 .44   .56  -.51  -.13  -.61   .06
 .44   .55  -.56  -.30  -.63   .19
Answer: -.51

-.08   .14  -.28   .15  -.24  -.20  -.22
 .47   .23  -.15   .30  -.16  -.25  -.70
Answer: -.28

-.05  -.26   .72  -.22   .01  -.70   .30
-.14  -.29   .74  -.14  -.08  -.56   .17
Answer: .72

-.02   .14  -.22  -.05   .11  -.19  -.02
-.03   .23  -.14  -.55  -.26   .62   .00
Answer: -.22

 .69   .23  -.55  -.84  -.50  -.35   .17
-.70   .05   .16   .56   .07  -.24  -.21
Answer: -.55

 .70  -.05  -.18  -.11  -.49  -.66   .82
 .36  -.02   .00  -.12  -.21  -.25   .39
Answer: -.18

 .03   .62  -.69  -.49   .53
-.56  -.44  -.46  -.13  -.50
Answer: -.69

 .56   .53   .38  -.46   .35  -.24
 .66   .43   .41  -.28   .33  -.29
Answer: .38
---
array([45, 88, 61, 23, 20, 39, 56]) ⇒ 56
array([ 50, 230,  91, 119]) ⇒ 119
array([7582, 8397, 4942, 1309]) ⇒ 1309
array([  45,  648, -126, -593, -892, -353]) ⇒ -353
array([ 54, 633, 712, 968, 734]) ⇒ 734
array([238, 744, 878, 795, 814, 685]) ⇒ 685
---
[[-.21, .38, .04, -.16, -.62], [-.26, -.10, -.12, .06, .39], [-.40, .00, -.07, -.21, -.03]]	.04
[[-.07, .05, -.44, -.08, -.12, -.09, -.19], [-.11, -.07, -.72, -.02, -.17, -.24, -.24], [-.08, -.09, -.61, -.03, -.12, -.11, -.13]]	-.12
[[-.41, .28, .40, .51, -.17, -.10, .65], [.59, -.36, .41, .64, .08, -.07, -.23], [-.53, .02, .53, .50, -.03, .49, -.24]]	-.17
[[-.14, .15, .00, -.06, .06, .18], [.39, .20, .45, -.75, -.68, -.03], [-.25, .19, .07, .12, -.10, -.07]]	-.06
[[.44, .33, .34, .00, -.63, -.29], [.58, .07, .75, -.38, -.58, -.22], [.19, .51, .56, -.04, -.08, .06]]	.00
[[.23, -.13, .47, .32], [-.67, .31, .79, -.33], [.64, .06, .32, -.07]]	-.13
---
[  3.8 -12.8 -11.2   1.9  14.1] ==> 3.8
[ 1.20  0.34  0.82 -1.79] ==> 1.20
[ -3.19  11.22  15.40 -17.78] ==> -3.19
[ -73.72 -125.03  119.09  -18.36] ==> -73.72
[-15.939 -18.422  15.308   3.941   0.619] ==> -15.939
[11.14  6.47  4.88 -9.70] ==> 11.14
[-1.231  0.811  0.969  1.673 -1.454 -0.476] ==> -1.231
---
-.54	.77	.39	-.58	-.61	.01	-.78 → -.61
-.42	-.82	.45	-.21 → -.82
.10	-.28	.41	-.67	.08	-.03 → -.67
.19	.52	-.80	.48	.46	.82 → .48
.40	.06	.78	.62	-.56	.57 → .62
-.02	-.18	-.12	-.66	-.65 → -.12
.64	.55	-.61	-.57	-.54	-.25 → -.57
.73	.13	-.27	-.03	.65	.42 → -.03
.58	.62	-.50	-.17	-.07	.47	-.80 → -.07
---
array([-833, -366,  748, -336])	-833, -336

array([[3, 5, 0, 4, 3, 2, 4],
       [0, 5, 5, 7, 4, 1, 4],
       [3, 1, 5, 2, 4, 6, 3]])	3, 3

array([2, 6, 4, 7, 1, 1, 1])	2, 1

array([ 913, -846, -982,  793])	913, 793

array([1927, 4097, 4214, 8565, 6831])	1927, 6831

array([9081, 2113, 2465, 1102])	9081, 1102
---
-.20	-.49	.25	.54
-.81	-.61	.44	.16
out .16

.01	.24	-.01	-.62	-.37
-.42	-.10	-.34	.51	.03
out .03

-.05	.40	-.50	.19	-.36	.80
.13	.22	-.43	-.61	-.33	.58
out .58

-.04	.03	-.76	-.51
-.08	.01	-.52	-.08
out -.08

.34	-.17	-.25	-.23
.47	.67	-.10	-.66
out -.66

.78	-.57	.34	.35
.18	-.07	-.76	-.77
out -.77

.16	-.08	-.04	-.36
-.33	-.23	.68	.22
out .22

.64	-.13	.14	.37	-.49	-.49	-.05
.17	-.30	-.19	-.04	-.31	-.09	-.82
out -.82

-.31	-.16	-.13	-.26
-.64	-.49	-.23	-.03
out -.03

.06	-.01	.49	.10	-.10	-.33	.45
.34	.07	-.75	-.09	-.41	-.47	-.26
out -.26
---
-0.78	-0.81	-1.02	-1.09	-0.54	-1.33
-0.62	0.03	2.31	-1.13	-1.35	-1.73
-0.62	0.25	1.81	0.09	0.05	-1.92
: 2.31

0.105	0.028	-0.027	-0.166
0.004	0.147	-0.075	-0.174
: -0.027

-0.16	0.09	0.13	0.05	-0.01
-0.12	-0.18	-0.08	0.07	-0.18
: 0.13

0.324	0.727	0.734	0.644	0.755	0.623	0.613
0.371	0.731	1.293	-0.110	-0.976	0.986	-1.835
: 0.734

0.055	1.285	-1.637	0.158	-0.931	-0.141
0.055	0.896	-1.637	0.205	-0.931	-0.141
: -1.637

0.2	2.1	-0.7	1.0	2.2	-1.3	1.5
0.0	0.3	1.1	0.6	1.3	1.5	-1.4
: -0.7

-8.95	-11.60	-11.77	17.79	-19.63	14.25	5.63
-17.89	3.76	-0.93	9.54	-10.98	-20.03	20.54
19.10	-2.53	-10.11	-3.61	1.96	19.55	-6.05
: -0.93

-1.7	-3.3	-18.9	-11.3
-2.8	14.9	-20.8	-20.8
0.6	-1.4	-5.2	-0.2
: -20.8

14.81	5.37	-11.01	15.20	-12.31	-19.38
7.64	-21.27	-1.74	-3.60	9.30	-16.85
: -11.01
---
Input: [-.21  .45  .83 -.11  .18  .21]
Output: -.21
Input: [ .57 -.74  .03  .52  .29 -.41]
Output: .57
Input: [-.01 -.76 -.83 -.34  .17]
Output: -.01
Input: [ .24  .55  .58  .20 -.47  .62  .04]
Output: .24
Input: [ .61 -.12  .83  .42 -.07  .13]
Output: .61
Input: [ .13  .66 -.38 -.11]
Output: .13
Input: [ .11 -.81  .67  .50 -.59  .04]
Output: .11
---
[[.20, .19, .01, -.37, -.65, -.16, .04], [.85, .03, .03, .78, .05, -.10, .10], [.01, .06, -.32, -.37, -.54, -.25, -.63]] out .03
[[.24, -.25, .79, .06], [.23, -.08, .54, .22]] out -.08
[[.16, .64, -.09, .56, -.01], [-.22, -.22, .75, .13, .21]] out -.22
[[.65, -.30, .54, .04, .67, .41], [.19, .70, .09, -.02, .15, -.14]] out .70
[[-.51, .28, .30, -.25, -.38], [-.20, .00, .06, -.75, -.04]] out .00
[[.08, .18, .69, .02], [-.03, -.11, -.12, -.04], [.00, -.05, -.28, -.09]] out -.11
[[.82, -.86, .75, .42], [-.75, .50, .64, .76]] out .50
[[.35, .29, .39, -.25, -.36, .20], [.09, .31, .10, .01, .21, -.03], [.21, .17, .00, -.02, -.61, .06]] out .31
---
-.57	-.51	.18	.00	.78	.31 -> .78, -.57

.09	.01	-.16	.05	-.21	.65 -> .65, -.21

.66	-.32	-.27	.01	-.01	.85	.62 -> .85, -.32

.03	-.43	-.41	.30	-.10	.17	-.68
-.32	.53	.23	.15	-.31	-.25	.03
-> .53, -.68

-.23	.00	-.37	-.16
.46	-.66	-.19	-.11
-.76	.10	.30	-.11
-> .46, -.76

.04	.45	.61	.22	.13	-.04
-.64	.10	-.04	.15	.73	.28
.04	.03	-.22	-.08	-.54	-.43
-> .73, -.64
